What is the hidden score of each row? Scores go from 0 to 20, and 10 is about the middle. The score is a weighted sum of the row's numbers plus the product of two more (or one squared), each taken from its middle value.
[-0.23  0.36 -1.57 -0.17 -1.12  0.47 -1.13  0.48  0.40 -1.50  0.42 -0.97
  0.38  0.21  0.40  0.19  0.71  0.65]: 8
[ 0.84 -2.16  0.79 -0.43  1.06 -1.85 -0.09  1.15 -2.09  0.51  0.71  0.71
  0.79 -0.88  0.91 -2.12 -1.73 -2.04]: 4
[ 0.97 -0.72  0.04 -1.56  0.48 -0.71 -0.73  0.71 -0.37 -0.24  1.13  0.81
  0.85 -1.34  0.55 -0.52 -0.66 -0.69]: 9
[ 0.76 -0.41 -0.77 -1.38  0.13 -0.39 -1.49  0.60 -0.14 -0.85  0.89  0.33
  0.42 -0.91  0.23 -0.43 -0.11 -0.35]: 8
[ 0.04  0.08 -1.60 -0.50 -0.57  0.03 -1.40  0.47  0.07 -1.71  0.50 -0.62
  0.61  0.05  0.52 -0.03  0.45  0.20]: 10
[ 0.04  1.00  0.21  1.09  0.33  1.05  0.78 -1.49  0.51  0.34 -1.60  0.21
 -1.70  1.01 -1.35  1.19  1.07  0.81]: 9
[ 0.88 -0.78 -0.09 -1.69  0.58 -0.85 -0.82  0.75 -0.39 -0.26  1.12  0.96
  0.91 -1.48  0.75 -0.74 -0.76 -0.64]: 10
[-0.60  0.67  0.62  1.63  0.09  0.76  1.65 -0.89  0.59  0.79 -1.45 -0.10
 -1.07  0.92 -0.80  0.92  0.48  1.01]: 13
[ 0.88 -1.09  0.62 -1.17  0.83 -1.11 -0.18  1.24 -0.77  0.30  1.52  0.83
  1.05 -1.54  0.96 -1.02 -1.32 -1.18]: 8
[-0.14  0.37 -1.87 -0.10 -1.12  0.41 -1.13  0.46  0.21 -1.67  0.42 -0.96
  0.42  0.30  0.50  0.22  0.53  0.52]: 9
[ 0.81 -0.71  0.20 -1.49  0.77 -0.90 -0.84  0.82 -0.64  0.17  1.33  1.17
  0.69 -1.54  0.63 -0.96 -0.93 -0.88]: 12
[ 1.14 -1.13  0.55 -1.24  0.81 -1.13 -0.31  0.88 -0.70  0.47  1.06  1.14
  0.86 -1.57  0.60 -1.12 -1.34 -1.14]: 8
[-0.61  0.38 -1.36  0.12 -1.49  0.34 -0.66  0.60  0.15 -1.28  0.30 -1.37
  0.58  0.53  0.47  0.12  0.45  0.59]: 5
[ 0.74 -0.05 -1.31 -0.89 -0.42 -0.10 -2.00  0.17 -0.10 -1.25  0.54 -0.27
  0.49 -0.33  0.48 -0.07  0.18  0.14]: 15
[ 0.89 -0.46 -0.70 -1.53  0.15 -0.59 -1.43  0.41 -0.09 -0.65  1.00  0.56
  0.89 -1.01  0.43 -0.51 -0.28 -0.33]: 13
[-1.11  0.58 -0.86  0.21 -1.53  0.24 -0.29  0.65  0.62 -0.79  0.23 -1.34
  0.50  0.35  0.38  0.78  0.63  0.53]: 10
[ 1.28 -0.69  0.09 -1.63  0.63 -0.74 -0.90  0.64 -0.55 -0.10  1.30  0.98
  0.72 -1.46  0.56 -0.71 -0.77 -0.83]: 9
[ 0.31  0.95  0.33  0.34  0.36  1.13  0.45 -1.68  1.07  0.59 -0.91  0.73
 -1.36  0.53 -1.70  0.96  0.78  0.98]: 16
[ 0.76 -1.13  0.71 -1.15  0.85 -1.07 -0.15  0.63 -0.69  0.54  1.44  1.11
  0.82 -1.55  0.59 -1.09 -1.38 -1.15]: 7
[-1.03  0.74 -0.94  0.24 -1.78  0.58 -0.35  0.50  0.47 -0.87  0.17 -1.48
  0.60  0.58  0.50  0.61  0.64  0.73]: 10
[-1.43  0.69 -0.67  0.80 -1.48  0.71  0.31  0.26  0.92 -0.41 -0.06 -1.55
  0.32  0.95  0.34  0.79  0.82  0.98]: 8
[-1.31  0.55 -0.80  0.44 -1.73  0.36 -0.10  0.67  0.59 -0.59  0.09 -1.54
  0.61  0.65  0.74  0.60  0.75  0.52]: 11
[ 0.65 -2.02  0.79 -0.70  1.00 -2.01 -0.04  1.08 -1.86  0.87  0.88  0.69
  1.01 -1.09  1.05 -1.98 -1.99 -2.12]: 7
[ 0.68 -1.97  1.06 -0.59  1.05 -1.85  0.17  1.21 -1.80  0.61  1.02  0.66
  1.26 -1.06  0.86 -1.92 -1.99 -1.99]: 6
[-0.36  0.80  0.84  1.50  0.20  0.91  1.41 -0.96  0.74  0.64 -1.56 -0.02
 -1.21  1.01 -0.98  0.66  0.53  0.88]: 17
[-0.32  0.37 -1.61 -0.07 -1.22  0.37 -1.11  0.48  0.19 -1.57  0.31 -1.12
  0.48  0.43  0.26  0.28  1.02  0.57]: 6
[ 1.21 -0.88  0.02 -1.47  0.67 -1.02 -0.58  0.98 -0.68  0.07  1.22  0.92
  0.89 -1.66  0.75 -1.05 -1.03 -0.95]: 9
[-0.10  0.71  0.31  1.19  0.46  0.79  0.86 -1.28  0.71  0.43 -1.77  0.15
 -1.53  1.15 -1.25  1.10  0.95  0.86]: 11
[ 0.02  0.89  0.39  1.11  0.43  0.97  0.70 -1.63  0.57  0.57 -1.72  0.23
 -1.83  1.20 -1.55  0.87  0.98  0.91]: 14
[-1.14  0.72 -1.00  0.41 -1.89  0.40 -0.30  0.55  0.65 -0.85  0.05 -1.48
  0.52  0.58  0.52  0.40  0.75  0.59]: 9
[ 0.87 -0.69 -0.28 -1.63  0.41 -0.74 -1.06  0.52 -0.30 -0.16  1.10  0.92
  0.84 -1.34  0.50 -0.55 -0.60 -0.62]: 11
[ 0.72 -0.11 -1.09 -1.19 -0.19 -0.23 -1.72  0.43  0.15 -1.13  0.81  0.15
  0.54 -0.68  0.37 -0.17  0.10  0.04]: 12
[ 0.24  0.78  0.40  0.72  0.62  1.21  0.35 -1.84  0.57  0.30 -1.50  0.32
 -1.96  0.78 -1.76  0.94  0.83  0.74]: 16
[-0.44  0.77  0.55  1.45  0.13  0.84  1.10 -1.01  0.38  0.75 -1.66 -0.03
 -1.30  1.56 -1.05  0.90  0.98  0.64]: 12
[ 0.53  1.19  0.38  0.68  0.57  1.12  0.43 -1.94  0.81  0.61 -1.10  0.75
 -1.68  0.38 -1.88  1.08  0.83  1.15]: 15
[-0.38  0.99  0.59  1.58  0.21  0.96  1.13 -1.16  0.58  0.74 -1.72  0.00
 -1.36  1.47 -1.09  1.08  0.89  0.88]: 14
[ 0.39  1.03  0.48  0.75  0.50  1.04  0.59 -1.97  0.99  0.16 -1.22  0.62
 -1.68  0.60 -1.97  1.01  1.07  1.16]: 15
[-0.85  0.82  0.65  1.51  0.06  0.83  1.50 -0.58  0.59  0.72 -1.13 -0.41
 -0.78  1.41 -0.54  0.84  0.54  0.64]: 13
[ 0.63 -0.16 -1.53 -0.78 -0.30  0.01 -1.69  0.16  0.06 -1.55  0.48 -0.18
  0.49 -0.21  0.26  0.10  0.59  0.14]: 12
[-1.22  0.30 -0.85  0.36 -1.55  0.46  0.10  0.41  0.13 -0.66 -0.07 -1.88
  0.63  0.54  0.58  0.38  0.82  0.56]: 6
[ 0.31  1.24  0.28  0.73  0.28  1.26  0.39 -1.98  0.85  0.55 -1.17  0.73
 -1.76  0.81 -1.94  1.36  0.99  1.14]: 15
[-1.21  0.73 -0.82  0.35 -1.53  0.73 -0.02  0.16  0.54 -0.64  0.14 -1.64
  0.36  0.74  0.21  0.61  0.71  0.54]: 5
[-1.44  0.54  0.12  0.95 -1.06  0.47  1.26  0.72  0.31  0.35 -0.14 -1.06
  0.26  0.85  0.44  0.57  0.10  0.33]: 9
[ 1.00 -0.84  0.40 -1.40  0.85 -1.04 -0.35  0.85 -0.55  0.27  1.21  0.86
  0.76 -1.62  0.62 -0.94 -1.13 -0.94]: 7
[-0.10  1.17  0.40  1.26  0.48  1.34  0.85 -1.42  0.73  0.50 -1.93  0.00
 -1.59  1.25 -1.25  1.08  1.05  1.11]: 15
[ 0.40  0.89  0.48  0.57  0.67  1.12  0.40 -1.86  1.00  0.74 -1.09  0.54
 -1.58  0.54 -1.93  1.13  0.94  0.90]: 13
[ 0.81 -1.95  0.77 -0.58  1.18 -1.82  0.15  1.00 -1.82  0.65  0.89  0.80
  0.84 -1.02  0.83 -2.01 -1.95 -1.96]: 5
[ 0.96 -1.21  0.79 -0.98  1.12 -1.30 -0.01  0.82 -0.95  0.63  1.00  1.16
  1.10 -1.51  0.85 -1.24 -1.62 -1.38]: 5
[ 0.37  0.98  0.44  0.57  0.61  1.23  0.45 -1.90  0.58  0.31 -1.35  0.47
 -1.91  0.69 -1.83  0.88  1.08  1.05]: 16
[ 0.76 -2.24  0.68 -0.51  0.94 -1.93  0.05  1.21 -2.14  0.39  0.39  0.59
  1.08 -0.93  1.24 -2.18 -1.81 -2.16]: 4
[ 0.06  0.09 -1.82 -0.36 -1.01  0.18 -1.45  0.41  0.15 -1.66  0.44 -0.73
  0.53  0.11  0.32  0.25  0.79  0.54]: 9
[ 0.94 -0.78  0.28 -1.56  0.57 -0.96 -0.60  0.66 -0.59 -0.05  1.09  0.96
  0.82 -1.60  0.63 -0.73 -1.05 -0.85]: 3
[-0.22  0.36 -1.77 -0.24 -1.08  0.43 -1.07  0.22  0.63 -1.59  0.59 -0.97
  0.53  0.29  0.28  0.29  0.88  0.46]: 4
[-1.50  0.47 -0.29  0.69 -1.37  0.53  0.50  0.46  0.41 -0.16 -0.10 -1.35
  0.38  0.84  0.63  0.53  0.49  0.37]: 9
[ 0.42  1.08  0.30  0.61  0.71  0.99  0.18 -1.94  0.73  0.44 -1.29  0.60
 -1.84  0.92 -1.87  1.19  0.90  1.11]: 12
[ 0.62 -1.56  0.87 -0.81  1.11 -1.68  0.08  1.20 -1.45  0.86  1.22  0.84
  1.02 -1.34  1.07 -1.60 -1.89 -1.75]: 8
[ 0.47  0.11 -1.56 -0.86 -0.57 -0.05 -1.73  0.21  0.32 -1.56  0.64 -0.34
  0.53 -0.12  0.28 -0.20  0.40  0.19]: 8
[-1.40  0.79  0.04  0.68 -1.11  0.68  0.81  0.29  0.63  0.17 -0.14 -1.10
  0.16  0.78  0.39  0.54  0.52  0.63]: 10
[ 0.19  0.17 -1.59 -0.31 -0.94  0.28 -1.38  0.18  0.34 -1.69  0.20 -0.90
  0.66  0.22  0.53  0.14  0.76  0.51]: 12
[ 0.10  1.29  0.50  0.75  0.55  0.96  0.53 -1.89  1.13  0.69 -1.47  0.53
 -1.94  0.68 -1.80  1.16  1.10  1.01]: 15
[ 0.68  0.07 -1.32 -0.85 -0.42  0.11 -1.73  0.11  0.14 -1.23  0.66  0.01
  0.43 -0.41  0.29 -0.01  0.45  0.19]: 12
[-1.59  0.65 -0.22  0.55 -1.33  0.48  0.36  0.29  0.68 -0.03  0.02 -1.20
  0.24  0.69  0.49  0.62  0.50  0.55]: 11
[-0.52  0.79  0.60  1.37  0.20  0.83  1.03 -1.04  0.37  0.62 -1.62 -0.23
 -1.17  1.36 -1.02  0.99  0.73  0.93]: 13
[ 0.68 -1.23  0.82 -0.89  0.88 -1.42  0.00  1.28 -1.16  0.63  1.22  1.04
  1.15 -1.42  0.82 -1.37 -1.73 -1.44]: 9
[-0.54  0.20 -1.49 -0.04 -1.31  0.26 -0.89  0.63  0.05 -1.47  0.33 -1.36
  0.68  0.24  0.65  0.07  0.68  0.40]: 7
[ 0.30  1.08  0.33  0.68  0.54  1.02  0.51 -1.85  0.95  0.74 -1.45  0.58
 -1.92  0.76 -1.83  1.16  0.76  1.00]: 14
[ 0.30 -0.20 -1.43 -0.70 -0.42 -0.05 -1.78  0.29  0.06 -1.54  0.46 -0.33
  0.53 -0.27  0.41 -0.03  0.47  0.04]: 11
[ 0.77 -0.49 -0.40 -1.56  0.33 -0.57 -1.00  0.45 -0.14 -0.29  1.18  0.58
  0.74 -1.21  0.59 -0.36 -0.51 -0.53]: 10
[-0.30  0.86  0.78  1.46  0.13  0.77  1.03 -1.19  0.49  0.75 -1.65  0.37
 -1.37  1.13 -0.99  1.02  0.59  0.82]: 12
[ 0.93 -0.54 -0.38 -1.48  0.18 -0.39 -1.22  0.52 -0.05 -0.62  0.96  0.52
  0.67 -1.05  0.40 -0.48 -0.22 -0.40]: 8
[-0.36  0.69  0.49  1.59  0.27  1.11  0.88 -1.15  0.72  0.69 -1.69 -0.16
 -1.30  1.24 -1.01  0.86  0.92  0.70]: 17
[-1.61  0.51 -0.17  0.78 -1.32  0.38  0.45  0.55  0.42 -0.15 -0.05 -1.40
  0.45  0.81  0.66  0.33  0.50  0.51]: 10
[ 0.15  0.18 -1.60 -0.58 -0.42  0.27 -1.63  0.11  0.13 -1.65  0.22 -0.46
  0.55  0.02  0.25  0.33  0.78  0.59]: 16
[-1.57  0.46 -0.08  0.81 -1.19  0.56  0.83  0.35  0.73  0.04 -0.22 -1.22
  0.29  0.84  0.54  0.67  0.33  0.41]: 10
[-1.19  0.70  0.74  1.19 -0.30  0.32  1.49 -0.09  0.42  0.75 -0.73 -0.44
 -0.19  0.66  0.00  0.53  0.15  0.64]: 13
[ 0.73 -0.33 -0.87 -1.22 -0.11 -0.24 -1.63  0.40 -0.04 -0.96  0.96  0.06
  0.48 -0.70  0.47 -0.13  0.00  0.07]: 12
[ 0.94 -0.98  0.48 -1.20  0.70 -1.21 -0.25  0.96 -0.79  0.55  1.26  1.02
  0.93 -1.68  0.81 -1.06 -1.29 -1.11]: 9
[ 0.83 -2.17  0.75 -0.46  0.93 -1.89  0.02  1.20 -2.18  0.44  0.79  0.34
  0.76 -0.93  1.09 -2.18 -1.73 -2.04]: 3
[-1.39  0.36  0.32  0.88 -1.00  0.58  0.98  0.46  0.30  0.09 -0.15 -1.00
  0.45  0.71  0.42  0.54  0.28  0.40]: 9
[-1.53  0.75 -0.11  0.75 -1.15  0.51  0.97  0.26  0.59 -0.06 -0.12 -1.16
  0.21  0.79  0.29  0.57  0.60  0.77]: 7
[-1.32  0.67  0.71  1.03 -0.40  0.56  1.39 -0.24  0.41  0.54 -0.46 -0.67
 -0.17  0.71  0.13  0.69  0.29  0.30]: 8
[-0.57  0.98  0.44  1.71  0.16  0.85  1.44 -0.86  0.51  0.49 -1.42 -0.29
 -1.05  1.33 -0.86  0.70  0.56  0.87]: 14
[ 0.14  0.82  0.38  0.62  0.38  1.26  0.44 -1.70  1.03  0.65 -1.01  0.43
 -1.46  0.60 -1.77  1.52  0.91  0.91]: 9
[ 0.36  1.02  0.19  0.54  0.25  1.12  0.27 -1.59  1.45  0.59 -0.84  0.36
 -1.33  0.55 -1.68  1.27  0.66  1.16]: 13
[ 0.64 -2.23  0.69 -0.53  0.93 -1.93 -0.20  1.22 -2.14  0.34  0.87  0.73
  0.73 -0.86  1.03 -2.20 -1.71 -2.04]: 2
[ 0.45 -0.06 -1.37 -0.93 -0.23 -0.12 -1.67  0.23  0.00 -1.33  0.70 -0.24
  0.38 -0.32  0.54 -0.09  0.25  0.10]: 11
[-1.27  0.76 -1.03  0.33 -1.66  0.57 -0.14  0.42  0.72 -0.93  0.04 -1.60
  0.28  0.68  0.47  0.59  0.64  0.76]: 8
[ 0.33 -1.86  0.92 -0.63  1.25 -1.92  0.18  1.16 -1.75  0.65  0.86  0.95
  1.02 -1.14  1.23 -1.91 -2.05 -2.01]: 5
[-0.38  0.25 -1.53  0.24 -1.28  0.60 -0.99  0.22  0.30 -1.43  0.03 -1.19
  0.36  0.42  0.39  0.27  0.93  0.78]: 9
[-0.83  0.78  0.78  1.48 -0.20  0.96  1.53 -0.81  0.46  0.60 -1.26 -0.30
 -0.89  1.30 -0.67  0.88  0.76  0.92]: 12
[ 0.72 -1.79  0.99 -0.65  1.07 -1.74  0.18  0.96 -1.54  0.60  0.77  1.14
  0.91 -1.22  0.76 -1.72 -1.96 -1.91]: 3
[ 0.73 -0.19 -1.18 -1.04 -0.28 -0.14 -1.77  0.34 -0.01 -1.27  0.78  0.08
  0.56 -0.49  0.56 -0.12  0.05  0.06]: 12
[-1.02  0.56 -0.96  0.30 -1.90  0.44 -0.04  0.55  0.53 -0.89  0.15 -1.54
  0.70  0.57  0.72  0.39  0.78  0.86]: 5
[ 0.93 -1.47  0.80 -0.93  0.95 -1.60 -0.13  0.98 -1.22  0.60  1.41  1.02
  1.03 -1.53  0.87 -1.44 -1.84 -1.65]: 4
[ 0.18  0.98  0.40  0.42  0.55  1.19  0.60 -1.84  1.21  0.50 -1.05  0.59
 -1.59  0.47 -1.85  1.38  0.87  0.97]: 11
[ 0.35  0.74  0.36  0.90  0.42  1.08  0.48 -2.00  1.01  0.47 -1.47  0.48
 -1.96  0.86 -1.86  1.14  1.01  1.10]: 15
[ 0.82 -0.99  0.00 -1.65  0.53 -1.11 -0.78  0.65 -0.56 -0.04  1.37  0.77
  0.70 -1.56  0.60 -0.88 -0.99 -0.84]: 6
[-1.50  0.57  0.15  0.66 -0.89  0.54  1.01  0.27  0.60  0.27 -0.20 -1.10
  0.54  0.83  0.48  0.39  0.35  0.47]: 9
[ 0.04  0.34 -1.52 -0.36 -0.67  0.24 -1.26  0.09  0.18 -1.60  0.28 -0.74
  0.38  0.26  0.26  0.18  0.61  0.47]: 10
[-1.25  0.56  0.35  0.96 -0.74  0.56  1.33  0.11  0.71  0.42 -0.28 -0.94
  0.25  0.94  0.24  0.36  0.34  0.51]: 7
[ 0.99 -0.51 -0.55 -1.53  0.31 -0.52 -1.24  0.42 -0.21 -0.55  1.24  0.58
  0.59 -1.11  0.23 -0.50 -0.31 -0.34]: 9
[-1.25  0.85  0.64  1.12 -0.48  0.68  1.50 -0.13  0.49  0.64 -0.64 -0.61
 -0.20  0.88 -0.01  0.61  0.52  0.68]: 13
[ 0.64 -0.23 -1.18 -1.14 -0.18 -0.34 -1.82  0.36 -0.11 -1.17  0.84  0.17
  0.51 -0.66  0.55 -0.25  0.06 -0.07]: 12
[ 0.63 -1.53  0.67 -0.85  0.82 -1.65 -0.04  1.30 -1.39  0.63  1.32  0.84
  0.96 -1.42  1.17 -1.62 -1.93 -1.70]: 6
[ 0.80 -0.39 -0.85 -1.31  0.00 -0.45 -1.52  0.42 -0.05 -0.92  0.98  0.34
  0.76 -0.83  0.39 -0.30 -0.17 -0.25]: 12
[ 0.90 -1.16  0.60 -1.07  0.78 -1.36 -0.26  1.03 -0.88  0.56  1.02  1.04
  1.07 -1.57  0.84 -1.11 -1.51 -1.23]: 7
[-1.55  0.51  0.27  0.92 -1.01  0.39  0.83  0.43  0.36  0.21 -0.32 -1.10
  0.04  0.77  0.22  0.45  0.43  0.38]: 10
[-1.55  0.85  0.05  1.03 -0.95  0.36  0.87  0.26  0.52  0.11 -0.27 -1.09
 -0.06  0.79  0.05  0.59  0.65  0.56]: 11
[ 1.13 -0.71 -0.13 -1.64  0.49 -0.89 -0.83  0.59 -0.48 -0.04  1.00  1.18
  0.87 -1.49  0.41 -0.74 -0.82 -0.58]: 12
[ 0.04  0.15 -1.70 -0.41 -0.79  0.21 -1.47  0.08  0.36 -1.80  0.26 -0.55
  0.45  0.11  0.45  0.19  0.74  0.30]: 10
[-1.43  0.48  0.41  0.89 -0.79  0.58  1.30  0.30  0.44  0.45 -0.29 -0.98
  0.25  0.81  0.63  0.40  0.18  0.46]: 11
[-1.35  0.67  0.43  1.30 -0.53  0.64  1.23 -0.17  0.70  0.60 -0.50 -0.67
 -0.25  0.97 -0.02  0.46  0.62  0.79]: 13
[ 0.14  0.78  0.29  1.01  0.33  1.02  0.50 -1.68  0.60  0.39 -1.73  0.33
 -1.83  0.97 -1.55  1.03  0.92  1.19]: 15
[ 0.62 -0.28 -1.23 -0.90 -0.14 -0.20 -1.78  0.29 -0.18 -1.23  0.69 -0.08
  0.50 -0.40  0.41 -0.27  0.09  0.09]: 13
[ 0.57 -1.68  0.68 -0.79  1.02 -1.74 -0.15  1.23 -1.62  0.46  0.90  0.90
  0.78 -1.24  1.19 -1.76 -1.85 -1.71]: 6
[ 0.19  0.77  0.55  0.80  0.35  0.96  0.78 -1.54  0.55  0.45 -1.58  0.54
 -1.74  0.98 -1.53  0.70  0.98  0.65]: 15
[ 0.83 -1.29  0.92 -0.92  1.15 -1.35  0.08  1.01 -0.99  0.74  1.18  1.16
  1.10 -1.45  0.88 -1.30 -1.66 -1.44]: 8
[-1.49  0.56  0.04  0.80 -0.90  0.43  1.07  0.40  0.33  0.34 -0.31 -1.05
  0.21  0.83  0.43  0.56  0.25  0.46]: 11
[ 0.77 -0.24 -1.01 -1.17  0.09 -0.45 -1.56  0.35 -0.21 -1.12  0.98 -0.01
  0.65 -0.76  0.49 -0.40 -0.04 -0.25]: 12
[ 0.51  1.05  0.50  0.65  0.73  0.95  0.75 -1.88  0.88  0.48 -1.25  0.81
 -1.85  0.61 -1.92  0.87  0.81  0.76]: 15
[-1.18  0.70  0.61  1.47 -0.48  0.88  1.32 -0.26  0.52  0.64 -0.93 -0.59
 -0.46  1.12 -0.09  0.90  0.52  0.32]: 11
[-0.14  0.55 -1.82 -0.32 -0.98  0.37 -1.25  0.10  0.50 -1.77  0.18 -0.87
  0.27  0.33  0.27  0.51  0.91  0.63]: 10
[ 0.70 -0.01 -1.36 -0.93 -0.24 -0.01 -1.74  0.28  0.00 -1.42  0.62 -0.25
  0.44 -0.34  0.27 -0.21  0.36  0.19]: 11
[ 0.90 -0.80  0.33 -1.37  0.51 -0.92 -0.38  0.81 -0.75  0.14  1.40  0.69
  1.05 -1.59  0.69 -0.89 -1.12 -1.00]: 6
[ 0.65 -0.37 -1.27 -1.11 -0.33 -0.17 -1.86  0.45 -0.12 -1.21  0.82 -0.07
  0.58 -0.67  0.44 -0.34  0.08 -0.11]: 10
[ 0.52  0.09 -1.34 -0.86 -0.36  0.16 -1.75  0.43  0.09 -1.40  0.60 -0.16
  0.45 -0.24  0.21  0.00  0.47  0.01]: 11
[-1.50  0.57  0.50  0.99 -0.81  0.56  1.02  0.09  0.41  0.34 -0.38 -0.88
  0.03  0.84  0.04  0.63  0.26  0.61]: 11
[-1.29  0.51 -0.84  0.42 -1.74  0.75 -0.08  0.29  0.42 -0.75  0.03 -1.68
  0.44  0.73  0.58  0.71  0.68  0.77]: 7
[ 0.54 -0.15 -1.57 -0.71 -0.35 -0.05 -1.69  0.36 -0.03 -1.74  0.55 -0.47
  0.51 -0.16  0.51 -0.12  0.36  0.17]: 11
[ 0.80 -1.83  0.99 -0.62  1.05 -1.85  0.03  1.30 -1.71  0.72  1.21  0.89
  1.31 -1.17  0.89 -1.83 -1.96 -1.89]: 11
[ 0.73 -2.21  0.45 -0.41  0.95 -1.88 -0.32  0.96 -2.22  0.19  0.68  0.47
  1.00 -0.77  1.36 -2.14 -1.49 -1.97]: 7
[-0.21  0.84  0.41  1.39  0.21  0.86  1.10 -1.25  0.63  0.48 -1.76  0.06
 -1.39  1.25 -1.16  0.63  0.76  1.05]: 16
[ 0.61 -2.12  0.63 -0.57  1.14 -2.07  0.03  1.35 -1.98  0.60  0.93  0.80
  0.98 -1.06  1.09 -2.11 -1.81 -2.14]: 6
[ 0.72 -1.01  0.53 -1.27  0.77 -1.17 -0.16  0.82 -0.85  0.35  1.06  1.09
  1.16 -1.63  0.75 -1.01 -1.27 -1.18]: 6
[ 0.64 -0.57 -0.09 -1.59  0.32 -0.77 -0.83  0.70 -0.35 -0.25  1.15  0.68
  1.14 -1.32  0.72 -0.65 -0.79 -0.57]: 11
[ 0.71 -1.67  1.14 -0.78  1.04 -1.68  0.20  1.09 -1.45  0.61  1.13  0.94
  0.87 -1.32  0.85 -1.65 -2.01 -1.75]: 2
[-1.44  0.63  0.16  1.16 -0.92  0.61  1.10  0.15  0.39  0.42 -0.32 -1.01
  0.01  1.05  0.36  0.55  0.52  0.47]: 11
[ 0.41  1.11  0.46  0.26  0.37  1.06  0.53 -1.85  1.16  0.80 -0.99  0.80
 -1.54  0.58 -1.79  1.19  0.89  0.99]: 13
[ 0.67 -0.15 -1.25 -1.04 -0.13 -0.08 -1.76  0.32 -0.17 -1.17  0.81 -0.03
  0.37 -0.47  0.40 -0.30 -0.03  0.14]: 11
[ 0.67 -0.21 -1.14 -1.10 -0.20 -0.15 -1.73  0.41 -0.12 -1.18  0.66  0.06
  0.43 -0.63  0.51 -0.06  0.29 -0.08]: 11
[ 0.36  1.23  0.48  0.70  0.37  1.15  0.43 -1.77  0.60  0.68 -1.44  0.56
 -1.89  0.81 -1.77  1.05  0.89  0.97]: 15
[-1.38  0.68  0.36  1.04 -0.67  0.76  1.34 -0.15  0.64  0.49 -0.56 -0.88
 -0.11  0.87 -0.02  0.76  0.49  0.44]: 10
[-1.46  0.67  0.44  0.75 -0.79  0.35  1.13  0.30  0.44  0.38 -0.34 -0.78
 -0.05  0.95  0.32  0.51  0.29  0.52]: 9
[-1.29  0.54 -0.69  0.60 -1.56  0.68  0.47  0.49  0.62 -0.47 -0.02 -1.57
  0.29  0.84  0.56  0.89  0.79  0.65]: 7
[-1.35  0.58 -0.60  0.49 -1.60  0.47  0.13  0.51  0.76 -0.52  0.16 -1.60
  0.49  0.66  0.50  0.28  0.54  0.43]: 7
[-1.40  0.61  0.59  1.11 -0.71  0.52  1.26  0.14  0.32  0.60 -0.44 -0.84
 -0.09  0.72  0.26  0.64  0.23  0.66]: 12
[ 0.35  1.01  0.48  0.53  0.29  1.26  0.44 -1.80  0.84  0.71 -1.09  0.54
 -1.61  0.56 -1.86  1.28  0.70  1.29]: 13
[ 0.60 -2.07  0.81 -0.41  0.70 -1.93 -0.06  1.10 -1.98  0.56  0.90  0.89
  1.04 -0.97  1.26 -2.14 -1.86 -2.07]: 7
[ 0.66 -2.11  0.78 -0.59  0.92 -1.98  0.06  1.34 -1.98  0.65  0.87  0.63
  1.15 -1.08  1.06 -2.05 -1.89 -2.15]: 6
[-0.69  0.79  0.72  1.69  0.03  0.86  1.32 -0.54  0.59  0.89 -1.21 -0.37
 -0.84  1.27 -0.58  0.71  0.20  0.70]: 15
[ 0.76 -1.85  0.97 -0.68  1.21 -1.86  0.04  1.27 -1.68  0.61  0.95  0.84
  0.93 -1.24  1.10 -1.89 -2.03 -2.00]: 4
[ 0.27  1.11  0.42  0.53  0.55  1.18  0.58 -1.90  0.81  0.50 -1.18  0.70
 -1.71  0.77 -1.86  0.97  0.87  0.88]: 16
[ 1.02 -0.89  0.21 -1.53  0.71 -0.90 -0.71  0.91 -0.63  0.04  1.14  0.75
  0.90 -1.57  0.47 -0.89 -0.96 -0.93]: 9
[-0.63  0.39 -1.42 -0.03 -1.37  0.21 -0.80  0.59  0.32 -1.47  0.24 -1.42
  0.53  0.52  0.48  0.50  0.83  0.70]: 11
[ 0.07  0.25 -1.63 -0.67 -0.60  0.14 -1.56  0.23  0.00 -1.60  0.50 -0.53
  0.40 -0.01  0.29  0.10  0.40  0.32]: 10
